Each named move below is a turn or a mirror, shown by a few rows before and after it. Which moves, in which order, take the first row of each later pair to the second? The first pair is answered.
move H:
[  7  18   8  -4  20 -15  10  -7   5   5 -24   4   4  -7   2  -2 -13 -15
   5   3   6  13  -2  15   1 -13] -> [  8   7  11   3   2 -17  11  -3  14  -1 -20  19  12   0  -7   2 -13 -11
   3   4  11  17  -4  12   3 -12]
[ -4  -2   0 -12 -14  -2 -24  -6   6   9  -9   6 -24   2   7  -5   4  -3
  -1  13   1  15  -5  28  11  -7] -> [ -4  -2   1 -12 -14  -2 -24  -6   6  10  -8   6 -24   3   6  -3   3  -3
  -1  12   2  15  -5  28  11  -8]
[ -5 -10  -8   6  13  -3  10  -1   1   1   2   0   8  -3  -5  -3   1  15
  -3  -2   3 -14   5 -17  -3   2] -> [ -5  -8  -8   5  14  -4   9  -1   1   2   2  -2   8  -4  -3  -4   2  15
  -3  -2   5 -15   6 -16  -4   1]
move U:
[  0 -18  -5  -8 -11 -19  14   2  15  -2   1  16   8  18  -6   2 -12   1
  -5   0   0  -5   9 -17   8 -10] -> [ -3   2  -6 -20   0  -8 -23 -13   7   6 -12  17 -11   5  11   7   6  -1
  -6  10  -7  10  -3  13 -16   1]
[ 6 -7  4  5 -8  6  0  0  2 -5  9 17 -1  3 -7  7  0  1 -2  5 -2  5 -4  5
 -1  4] -> [ 6 -7  4  4 -7  6 -1 -1  1 -3  8 16 -1  4 -6  9  1  2 -2  6 -3  7 -5  6
 -3  3]
[  0   6   4   1 -15  23  -6   1   1  16   0  -4  -4   3   5   0   3  -6
   6  -8  -8   2  -4   4  -2   4] -> [  0  -1   5   5 -18  20   5   6   4  13   6  -5   3   7  -1  -2  -2  -5
   5 -12  -6  -3   0  -7   5   0]
[ -6 -19  -3  11 -13   1 -17  11   4   5   5   6   9   2 -15  -6  14   7
  -2  -4   4  -3  -8 -13  -8  14] -> [ -6 -15  -3   8 -12   2 -23   8   2   6   3   6   6  -1 -12  -5  17   6
  -3  -2   2  -2 -10  -8 -13  16]
move D:
[ -4   5 -10  -4  24   3 -15   0 -11   1 -12 -31 -19 -16  14 -14  -5 -14
 -10  -8  -6 -24   1   4  -2   5] -> [ -8   1 -10   1   6   9 -31   6  -6   5  -6 -25 -21 -18   8 -11   6  -8
 -15  -6  -7 -21  -3   5  -7  18]
[  7  -2   4  -4   9  -8   8   6   7 -12   0  -2   3   5  -2  -5  -6   7
   3   8  -1   5   4 -11  -3  -4] -> [  7   0   1  -4   2  -1   9   9   8  -8   5  -8  -2   4   1  -4  -7   7
  -2   7  -3   4   8 -13   2  -1]
[  6  -4  -8   0  -6   4  18   7  -7  -7  17 -10   9   3   7   0  -8   4
 -11  -4 -18 -16   7 -27  11  -6] -> [  3 -12  -7   6 -23   5  -2  10  -2  -7  20   0  10   3  -1   2   5  13
 -14  -1 -18 -10  -2 -25   1   8]
[ 10 -12   1   4 -32  11   8  11   1 -15  15   5  -3  11   8   4  -9   0
 -10  -1  -1   4   1 -16  20  -6] -> [  5 -21   4   6 -34   1  -4   7   5 -19   8  22   6  12  -2   5   2   7
  -4   1   4  10  -8 -12   6   0]
Pairs:
(2 to 3 moves a pair)
[ -3   2   1 -10   6   3  12   2  -5   0  10 -13   3  -1   4   4  -7  -9
   9   4  -6  -6   6  -3   5  -7] -> [ -2  -9   3  -4 -17   1   5   2   6  -6  13   5   9   6  -6  10  -3  -4
   5   8  -3   5   0   0   3  -3] : U H
[ -2  -6  10  -8  15 -20   6  -2   0   1  -8  -5  13   3  -1  -2  -6 -12
   4  -6   5 -11   5  -7   1 -17] -> [ -7  -6   2   1 -23   3 -11  13   5  11  12 -14  -1  -3  -2   2   4  -5
 -15  -5  -1 -12   5  -9   6   3] : D D
[  8   4  -1   1 -17  12   1  25   2   2  -6 -25  -2  -2  -9 -11 -13   6
   5  -1   3  -5   5 -14   0  10] -> [  1   5   1  -4   1   4 -14  17  -2   4 -20 -21   1  -6 -10 -13  -1   9
  15   1   5  -4  -4  -5 -18  15] : D H D
[ -3   6   1 -16  22   5   8   1 -13  10   3 -18  10 -11  21  12   6  -3
  -6  -5  -4  11   9  -2   1  -4] -> [ -3  -5   5  -8  -8   2 -12  -1   1   6   3   9  15  -4  11  21  14   4
 -11   4   1  29   0   9  -8   4] : H U
[  5  -4  -9  -1   6 -18  -8  -5  -8  -7 -19   2   2   5  -6  -2   7  -7
  14  11   1 -14   3  -9  -9   2] -> [  6   8 -15  -2  -3   3  -8   1 -12   0  -6 -16 -15  -1   5  -1   3 -10
   1  11  -7 -17  12  -9   3   5] : D U D
[ -4   9  -9 -11  18  17   1 -16  14  13   5  -3 -19 -13 -10 -15  -8  -9
  15   6 -15  -3  13   6   3  -3] -> [ -2  -3  -3  -7   7   5  -2 -21  23   4  -2  24  -7  -4 -20 -10  -9  -6
  19  11  -8  11   6  12  -3  -5] : H U D
